-7.55,+4.51,-8.38,-3.43,+1.54 -> +4.51, -8.38

+2.98,+1.56,+3.50,+6.47,-1.85,+6.32,+5.29 -> +6.47, -1.85

+6.23,+3.60,+1.31,-0.83
-6.06,+4.55,-8.01,-1.86
+7.17,+2.37,+6.95,-2.87
-> +7.17, -8.01

+3.67,-3.36,-4.82,+3.28,-0.03
-4.28,-6.47,+7.50,-6.07,+0.56
-> +7.50, -6.47

+3.66,-3.22,-6.96,-1.71,+5.46,-8.26 -> +5.46, -8.26

+5.86,+3.76,+3.85,-2.05,-7.05 -> +5.86, -7.05
---
Input: [[-2.12, -4.39, -0.57, +3.04, -3.99, -1.39], [-0.45, -0.73, +1.59, -1.42, +6.73, -0.65], [-0.10, -4.43, -3.86, +2.75, -0.87, -2.94]]
Output: -4.39
Input: [[-5.04, -4.95, -5.29, -7.25, -0.72], [+3.18, -1.09, +4.18, -3.92, +0.70], [+5.46, -0.11, +6.16, +0.06, +2.51]]
Output: -4.95
Input: [[+7.64, -3.39, +3.60, +0.97, +0.00, +1.15], [-4.00, +1.41, -6.07, +4.92, +3.99, -2.32], [+4.16, -6.87, +0.00, +0.00, -4.28, +6.27]]
Output: -3.39
Input: [[-8.61, -0.36, -1.11, +3.39, -0.45, +5.83], [+0.85, +0.49, +1.95, +2.67, -0.25, -1.89], [+0.59, +3.71, +1.69, +2.49, -0.89, -1.60]]
Output: -0.36
Input: [[-4.79, -3.52, -3.41, +1.94, +8.78], [-0.28, +4.56, -3.75, -3.74, -1.17], [+3.49, +5.32, -4.10, -3.89, -2.78]]
Output: -3.52
Input: [[-2.78, +0.84, -4.91, -3.21, +1.09, +3.90, -1.78], [+5.85, -0.35, +6.14, +4.17, -4.24, +3.88, +2.00], [-2.18, -1.33, -6.59, -1.71, +2.68, -2.62, -0.98]]
Output: +0.84
---
14,86,75,39,87,32,15 ans = 87, 86

63,124,120,217,36,129,134 ans = 217, 134

-290,223,-517,-391,-456,-685,-685
-146,646,-123,124,162,72,393
ans = 646, 393

248,976,60,571 ans = 976, 571

651,190,633,37,861,557 ans = 861, 651

-48,47,7,0,46,-14,23 ans = 47, 46

-567,-290,668,185 ans = 668, 185

594,672,100,471,403,409
627,582,817,331,923,261
550,621,797,546,621,660
ans = 923, 817

468,564,232,788,799
626,719,830,216,467
ans = 830, 799

89,78,63,72,69,66,47
79,54,47,44,62,74,6
ans = 89, 79
---
+5.09,-3.93,-7.86,+2.63,-1.79,-0.10,-5.15 -> -1.79

-3.93,+1.77,+2.72,-6.27,+0.29,-1.44
-3.87,+0.93,+0.59,-2.09,+1.29,-1.01
-> -2.09

-3.85,-4.09,+3.82,+8.11 -> -4.09

-1.19,-4.10,-7.34,-3.26,+0.28,+5.92 -> -3.26

+0.53,+4.05,+7.13,-0.57,-1.46 -> +7.13

+8.01,-7.93,+1.66,+7.00,-2.77 -> +1.66

-5.70,-5.90,-1.79,-7.51,+4.14 -> -1.79
---
 5  66  25  18  22  34  21
62  27  60  40  40  37  75
58  25  82  27  27  52  90
ans = 90, 5

  8   46  501  423   44  325  395
358  353  294  243  375  452  195
344  335  225  744  427  299  836
ans = 836, 8

  1  -15  -11   -5   27   31
 18  -25   -6  -29    7   14
ans = 31, -29

-34   25   22   -2
-31   24   47    1
ans = 47, -34

-637    47   100   883   936   110 ans = 936, -637

36  72  55  23  32  46
44   7  21  43  26  80
ans = 80, 7

350  344  342  300  286  279  333
347  582  550  267  495  282  467
 97  761  818  146  812  129   49
ans = 818, 49

21  31  48  63  39  41  52
54  46  60  53  39  48  63
78  75  35  10  15  12  40
ans = 78, 10

-32   -1    8  -39  -20
  7   35  -24  -11   33
 34  -23  -37   12  -27
ans = 35, -39
---
[-6.00 +6.33 +4.74 -1.36] +4.74
[+2.04 -5.95 +0.72 +8.74] +2.04
[+0.80 +7.29 -3.71 +2.72] +2.72
[+3.07 -8.24 +0.16 -4.91] +0.16
[-1.18 +6.57 +1.42 +3.37] +3.37
[-8.59 -1.47 -0.58 -1.71] -1.47
---
array([[6165, 7033, 3778, 7994, 3505, 2888],
       [5821, 1545, 6112, 2528, 9205, 2684]]) ==> 9205

array([[4646, 2622, 8821, 2460, 4666],
       [5966, 6945, 5015, 7916, 7809],
       [4679, 7823, 9431, 2301, 6919]]) ==> 7916

array([[  6,  -8,   8,   2, -16],
       [ 25,  25,  20, -46, -19]]) ==> -46

array([[31, 58, 72, 61, 30, 48, 29],
       [29, 87, 92, 85,  6, 47,  5],
       [32, 91, 93, 88,  5, 45,  4]]) ==> 47

array([[3, 2, 4, 5, 5, 7, 4],
       [5, 4, 4, 4, 5, 5, 4]]) ==> 5

array([[4, 1, 3, 3, 4, 3, 1],
       [6, 1, 8, 1, 5, 4, 4]]) ==> 4
---
Q: -6.53,+2.96,+3.59,-2.40,-0.43,-5.11
A: +3.59
Q: -3.56,+4.02,-1.44,+6.74
A: -1.44
Q: -2.93,-3.63,-3.37,+6.41
A: -3.37
Q: +0.77,-3.98,+7.51,+1.78,-4.90,+0.37
A: +7.51
Q: +4.37,+1.02,+7.05,+5.18,+1.56,+5.69
A: +7.05
Q: +3.26,+8.22,+3.68,+2.00,-1.16
A: +3.68
Q: +6.14,+3.69,+5.89,+6.53,+0.11,-4.26,+0.29
A: +5.89
---
-1.07,-7.46,+8.46,-0.90,+1.72 | -1.07
+7.73,+0.58,-0.56,-0.78,-6.12,+2.33 | +7.73
+7.16,-8.65,+6.61,+2.43,+7.86,+3.59,+2.61 | +7.16
-4.78,-7.22,+0.66,+5.80 | -4.78
-1.99,-4.95,-6.28,-4.51,-2.65 | -1.99
+1.97,+0.95,+6.37,-2.07,+0.62 | +1.97
+7.00,+7.70,+5.14,+5.85,+6.08 | +7.00
+2.92,+3.72,-5.33,+6.33,-8.80,+1.56,+0.96 | +2.92
---
[-0.10, 0.12, 0.07, 0.08, 0.09, -0.06, -0.02] ⇒ 0.08, 0.12

[39.1, 47.3, 153.8, 53.2, -187.9] ⇒ 153.8, 153.8

[-1.01, -1.08, -1.77, -1.53, -1.12, -1.32, 1.42] ⇒ -1.53, 1.42

[-0.632, 1.795, 1.748, 1.901, 1.462, -1.330, -0.492] ⇒ 1.901, 1.901

[[-0.03, 0.08, -0.07, -0.02, -0.07, -0.09, -0.03],
 [0.15, -0.08, -0.10, -0.01, -0.03, -0.14, -0.07],
 [0.02, -0.10, -0.02, -0.06, -0.05, -0.20, -0.08]] ⇒ -0.01, 0.15

[-1.82, 0.26, -0.87, -0.56, 2.01, -0.85, -0.45] ⇒ -0.56, 2.01
